Each row is where one point has got to under a steady rotation. How many steps took it there?
The counts run from 0 to 358.
[143 173 130 142 134 174 173 110 104 122 120 129  96 129  66 136 126 131
 122 114 106 157 134  58 154 113 139 124 134 177 134 126 168]
293
[179  69 130  89  95 127 133 121 140 128 121 155 104 118 139 125 171 156
 100 151 183 119 150 130 149 157  97 120 168 124 122 133 129]
162
[158 158 116 101 135 151 134 112  74 113 135 147  95 142  65 147 151 113
 153 116  85 120 142  77  98 122 126 161 121 168 122 122 151]
211
[129 126 123  75 122 160 116 128 122 142 187 120 136 105 100 132 140  76
 183 115 101 118 127 160 140 102 123 162  92 122 140 102 119]
205
[116 118 153  68 128 134 135 143  91 172 119 106 128 163 157 128 125 160
 146  77 145 119 108  89 123  95  97  78 110  97 131 129 125]
191
[136 130 117 154 133 135 148 112 147 117 162 131 123 151 105 168 166 112
 118 151 108 151 111  83 134 171 185 173 121 115  92  87 142]
150
[134 174 156 134 110 132 169 128 186 101 185 140 118 144  75 110 143 144
 117 114  76 128 137 127 130 104 148 130 140 151 185 156 121]
302
[ 86 166 167 101 122 111 138 115 138 118 156 119 105 106  99 115 113 150
 162 104  95 110 113 148 104  89 105  90 119 171 184 157 135]
114
[ 83 144 182 139  82 118 148  94  90 113 133 133 110 108 100 139 121 136
 150 146 140 150 103 159 125 111 161 142 144 175 169 143 161]
353
[ 98  89 131  96 130 122 124 109 120 126 153 106 108  74 145 131 132 156
 133 142 155 106 109 120 146 108  85  80 169 178 111 125 169]
111
[139 141 127 118 101 170 134 145 100 135 117 128 123 200 106 123 138 127
 130  72 135 112 132  68 122 110 145 116 108 104 142 171  91]
138
[ 97 109 160 115  93 152 172  87 129 119 116 122 133 114 116 182 147 142
 141 161 169 152 101 121 177 150 143 129 133 141 143 114 174]
7
[133 151 167 148 127  93 153 166 140 171 159 140 144 131 162 103  94 164
 100 132 147 175 133 150 162 115 146 127 150  88 159 120  92]
94
[118 118 108 154 114 128  90 114 142 129 101 138  81 101 131 101 108 146
  98 147 181 114 118 133 146 156 113  71 151 143 119 164  93]
321
[121  90 145 132 107 115 153 114 116 138 108 135 157 154 163 166 123 174
  93 153 182 135 128  92 145 158 153 109 193 102 118 123 142]
88
[127 129 162 129  64 147 126 139 133 119 158 141  92 171 110  88 161 122
 138  94 127 134 106 136 118  94 144 144  98 127 158 182  85]
63
[140 143 103 111 144 119 107 110 198 111 184 141 126 103  85 145 142 106
 139 160  85  97 137 156 115 165 135 140 143 123 141 100 113]
309
[114 138 155 124 107 120 133 175  86 164 183 106 123 154 154  86 124 132
 142  81 114 139 111 121 128  51 135 138 115 124 130 127 110]
199
[160 186 139 107 175  89 140 124  86 141 130 157 108 106  93 134 112 147
 143 142  85 149 162 112 104 153 122 143 149 150 157  89 158]
23
[120 162  83 159 158 114  86 123  58 134 139 125 102 125 100 120 104 101
 144 132  89 124 122  89  80 124 160 137 133 158  96 107 120]
127
[114  92 143 110 111 110 108 138 144 149 124 120 129 176 173 131 147 157
 117 112 167  97  94 108 119 151 134  83 139  72 109 147  85]
327
[ 95 183 172 104 157 118 145 118 101 154  99 114 109 139 109 137  97 156
 162  91 127 137 106  88 111 118 106  78  90 130 153 134 139]
189
[116 167 143 146 102 150 166 115 172  91 177 130 109 118  76 123 133 141
 124 138  90 127 124 122 144 117 160 117 153 171 170 153 141]
301
[129 147 150  76 186 101 154 123 162 162 161 125 152 115 129 164 131 141
 150 141 108 142 129 123 141 158 119 136 118  84 132  57 142]
99
[ 99  85 124 107  94 127  89 106  62 140 104 125 110  88 145 118  98 130
 147 139 191 116 121 161 140 115  99  94 148 148 134 144 131]
268
[176 107 105  50 105 173 122 129  92 129 137 142 122 146  84 145 153 112
 151  98 119  89 157 100 119 115 108 147 132 129 136 129 123]
213
[112 181 122 149 118 179 131 108  97 115  91 129 100 148  57 137 112 118
 135  96 121 124 120  89 126 132 146 103  94 143 159 167 101]
136
[134 143 200 108  83 133 172 141 134 140 156 149 126 134 122 126 132 151
 131 122 157 165 129 162 166 105 133 149 120 107 197 147 124]
10
[ 85 100 124 125 132  97 108 115  98 117 180 109 128 131 149 140 136 136
 141 135  96  98 101 105  87 102 147 121 181 155  97 108 157]
119
[150  87 143  53 133 120 130 142 107 153 147 118 110 118 151 114 134 165
 135 107 145 105 133 100 144 101  64  91 146 133 113 116 149]
109
[ 98  82 138 104  95 119 116 135  50 146 127 111 166 161 169 147 114 139
 134 116 156 110 124 105 115  95 153 120 169  98 131 128 121]
275
[ 89 133 176 110  88 151 181  91 146 117 127 130 129 113  98 177 146 143
 147 143 153 149 115 146 171 149 137 130 113 134 171 133 170]
8
[145 130 182  92  96 101 151 147  78 138 158 146 138 175 132 126 135 145
 143 105 108 136 133 139  90  89 154 163 144 111 173 136 132]
356
